(in the rows, 128 means zero)
Named moves (each a turn or a mirror), then the moves between two rows, first move first; the first pair answered
R:
[ 97 132 103 147 181 150 121 124 149] |-> [112 104 148  94 127 173 115 161 145]
[148  99 103 178 176 143 181 115 199] |-> [172  68 156 123 121 169 175 154 196]
[ 74 141 140 123 115 106 137 126  68] |-> [ 77 140 142 122 118 100 133 124  67]
[107 111 141  97 114 156 119 158 140] |-> [ 86 140 103 147 161 133 124 120 140]
N:
[104 135  99 160 174 115 122 116 118] |-> [ 93  99 127 108 163 150 102 150 114]
[141 119 128 120 131 132 136 172 177] |-> [120 147 106 159 131  83 142 140 118]
[121 143 110 156 136 109 126 104 122] |-> [111 116 139 104 122 141 105 133 112]
Z:
[ 85 131 116 119 140 136  79 112 101] |-> [157 147 143 124  68 106 135 116 125]
[118 101 139 132 169 129 125 133 153] |-> [105 112 148 131 130  92 132 129 101]
[135 101 147 107 101 147 125 142 102] |-> [142  97 143 106 111 159 126 142 125]
Then:
(2 to 3 moves a pair)
[167  94 149 109 107 169 133 149 197] |-> [135 110 109 143 173 174 118 123 200]
Z N
[108 101 156  91 116 150 100 148 105] |-> [145 131 114 142 163 147 135 115 177]
R Z Z
[105  98 162 117 142 183 108 145 179] |-> [ 60 131 140 163 126 112 114 111  84]
Z R
[173 143 143 134  73 102 169 127 141] |-> [173 125 147 110  89 143 156 143 170]
R N N
[197 146 144 145  99 134 180 134 192] |-> [112 169  87 201 174 111 148  93 134]
N N R
[104 121 128 118 101  86 132 126  56] |-> [ 85  96 104 108 180 156  93 132 118]
Z Z
[ 97 102 127 109 191 149  80 145 141] |-> [131 158 113 170 127  57 136 105 102]
Z Z N
[147 165  99 182 151  82 153  99 140] |-> [167 135 118 144 165 146 138 128 202]
N N R
[148 148 126 123 164 129 138 110 169] |-> [131 123 156  81 146 150 115 141 144]
N N
[143 115 108 155 163 163 111 130 161] |-> [139  93 142 115 121 171 103 160 137]
Z N
[133 134 142 102 105 113 142 158 114] |-> [113 126 142  94 128 133 127 163 113]
R N
[149 137 129  96  61 124 132 159 128] |-> [125 150 123 113  67 103 121 149  89]
N R N
[128  91 132  89 113 143 120 177 115] |-> [128 115  91 140 174 143 131 144 162]
R N N
[119 120 106 136 193 152 128 134 160] |-> [ 93 113 140  94 118 126 121 151  67]
R Z
[135 131 140 135 176 168 157 151 206] |-> [155 128 186 108  70 128 182 168 143]
Z R Z
[141 116 139 114  68  99 132 154 137] |-> [154 121 118 130 116 128 134 145 193]
R N N
[164 100 176  74  71 146 143 168 137] |-> [114 126 150 114  68  86 142 138  55]
N N
[ 89 104 139 142  89 129 134  95  77] |-> [ 74  96 124 143 148 158 115  93 102]
N Z R
[159 161 109 142  52 158 154 118  88] |-> [130 169  67 181 137 174 127  98 115]
N Z N
[118 123  83 152 230 162 107  95 186] |-> [ 61  95 144  86 124 121  75 132  32]
R N N
[120 159 112 177 132  94 148  93 102] |-> [127 135 107 150 180 156 129 111 172]
R Z R
[137 124  87 171 116 108 147  83 181] |-> [ 66  90 102 122 133 145  87 104 119]
Z N R
[ 93 146 100 152 147 100 139  89  84] |-> [ 72 118 111 113 164 142 102 110  90]
Z Z N
[107 134  85 168 143  83 131  97 129] |-> [158 105 142 102  67 110 149 138 153]
Z R
[126 129  89 145 193 143 131 113 180] |-> [108 110 151  89  77 106 122 151  70]
Z R
[104 106 139 105 151 181  90 136 151] |-> [ 71 122 124 131 144 145  86 121  96]
N N
[117 129  83 169 206 133 140  98 148] |-> [167 121 152 121  68  86 180 134  95]
N Z
[ 96 102 113  97 180 182  89 134 152] |-> [ 73 106 115 101 167 167  84 130 109]
Z Z Z
[136 124 137 100  87 115 129 125 105] |-> [101 113 124  98 127 137 104 122 101]
Z Z
[127 170 125 184  79  81 168  85  64] |-> [194 131 152 130 114 185 159 135 212]
Z R
[104 141 108 136 153 138 127 136 147] |-> [ 95 137 126 119 119 122 125 143 107]
R N N
[135 104 172  96 120 193 116 168 157] |-> [121 128 179 124  58 119 135 152  70]
R Z R
[161 147 116 156 119 109 163 112 175] |-> [111  99 149  84 120 164 108 157 140]
Z R
[117 140 128 123  77  79 132 139 109] |-> [125 150  94 162 134  90 137 118 163]
N R
[ 90 132 101 138 166 114 105 123 102] |-> [120 140  94 151 181 124 122 119 153]
N N
[127  93 143  67 117 171 100 171 111] |-> [200 143 107 143 130 131 168 126 183]
Z N
[152 113 143 102  66 108 136 133 136] |-> [132 137  87 160 149 110 136  93 170]
R Z
[159 129 140 116 125 166 141 123 159] |-> [153 149 117 150 144 140 150 102 149]
N Z
[191 150 142 125  94  95 171 132 157] |-> [ 73 127 105 125 195 132  92 125  98]
R Z N
[136 110 186 112  95 165 140 119 182] |-> [ 56 114 143 137 163 158 106  96 131]
Z R
[165 106 160 122 125 174 125 152 170] |-> [153 109 139 136 153 175 121 146 183]
Z N R
[161 148 114 158 167 137 143 124 157] |-> [105 121 133 112 157 152  93 150  94]
R Z
[144 121 147 107  93 141 130 144 128] |-> [137 145 109 155 148 133 134 115 153]
Z N
[112 129 107 141 178 132  93 114 131] |-> [174 137 122 143 144 124 127 117 172]
Z Z
[120 112 130 141  62  74 146 144 104] |-> [131 133  89 191 131  85 150 123 165]
N R
[166 151 110 151 129 135 160 101 203] |-> [ 93  98 157  72  98 174  97 150 118]
Z R
[159 137  99 168 117 102 168 100 141] |-> [113 134  92 166 133  91 143  97  95]
Z Z
[ 96 111 119 110 149 148  92 141 112] |-> [158 142 106 151 143 126 144 123 164]
Z R Z
[119 137 139 127 101 109 109 142  97] |-> [117 130 118 141 160 136  95 133 137]
R Z Z
[ 91  90 146  95 141 168  88 153 120] |-> [172 147 121 164 128 112 164 113 179]
Z N R
[101 122 119 120 184 151 125 131 153] |-> [ 91 122 149  99 111 112 137 139  86]
R Z
[100 122 173  59 130 155 118 140  59] |-> [118 129 177  60 106 138 130 142  57]
Z Z Z
[103 132  76 151 142 111  95 121  85] |-> [169 105 126 102  77 139 113 164 135]
R Z
[ 84 101 131 103 147 158  93 142 105] |-> [117 157 106 164 122  91 147 100  96]
Z R
[ 98 110 140  89 139 154  97 139 113] |-> [163 149 122 147 121 115 160 109 164]
Z N R
[104 121 139 117 121 151 120 140 117] |-> [137 127 134 126 121 153 133 136 157]
N R
[149 139 135 156  91 113 132  82 170] |-> [140 113 160 110  82 142 113 107 172]
N N
[153 127 143 121  89  98 151 128 109] |-> [149 131 109 145 158 137 142 110 165]
R Z
[124 131 133  99 106  81 126 131  80] |-> [149 108 148  74 120 132 122 154 140]
R N
[ 61 126 116 130 143 109 110 118  62] |-> [153 102 168  77  80 152 141 154 140]
N N R
[100 145 116 180 132  84 131 107  86] |-> [122  92 175  95  89 141 114 163 109]
N Z
[150 157 112 150 126  92 160  92 178] |-> [130 161 106 158 120  69 154  87 143]
N N N
[122 122 123 103 150 136 130 119 166] |-> [128 137 132 115 101  98 145 116 121]
Z Z N
[144 153  92 158 143 117 137 106 151] |-> [105 109 124  97 142 160  96 139 130]
R Z
[117 112 144  85 110 127 111 145 105] |-> [156 151 117 141 113  89 155 116 130]
R Z
[144 113 121 108  75 116 147 135 130] |-> [113 130  80 150 145 113 137 106 136]
Z N
[146 151  99 173 154 106 143  98 183] |-> [ 83  91 140  97 159 163  76 145 135]
R Z
[131 158  98 125 169 142 128 112 157] |-> [129 174  89 142 155 115 132 104 136]
R N Z
[144 107 165  86  88 148 129 158 126] |-> [162 113 158  94 100 152 140 152 163]
N N N
[109 133 117 150 116  84 130 147  80] |-> [170 124 136 123  98 110 148 167 151]
N N R
[ 64 113 103 121 158 146  76 109 107] |-> [ 74 103 111 102 162 155  72 116 124]
N N N
[200  71 163 104 146 163 143 190 168] |-> [ 80  78 116 137 206 133  94 153  64]
Z R
[ 91 142 118 141 129 111 114 108  77] |-> [ 92 127 138 109 119 123 107 125  80]
N N N
[ 95 144  88 119 164 130 101 118 136] |-> [122 139 126  96  84 103 121 140 103]
N R Z
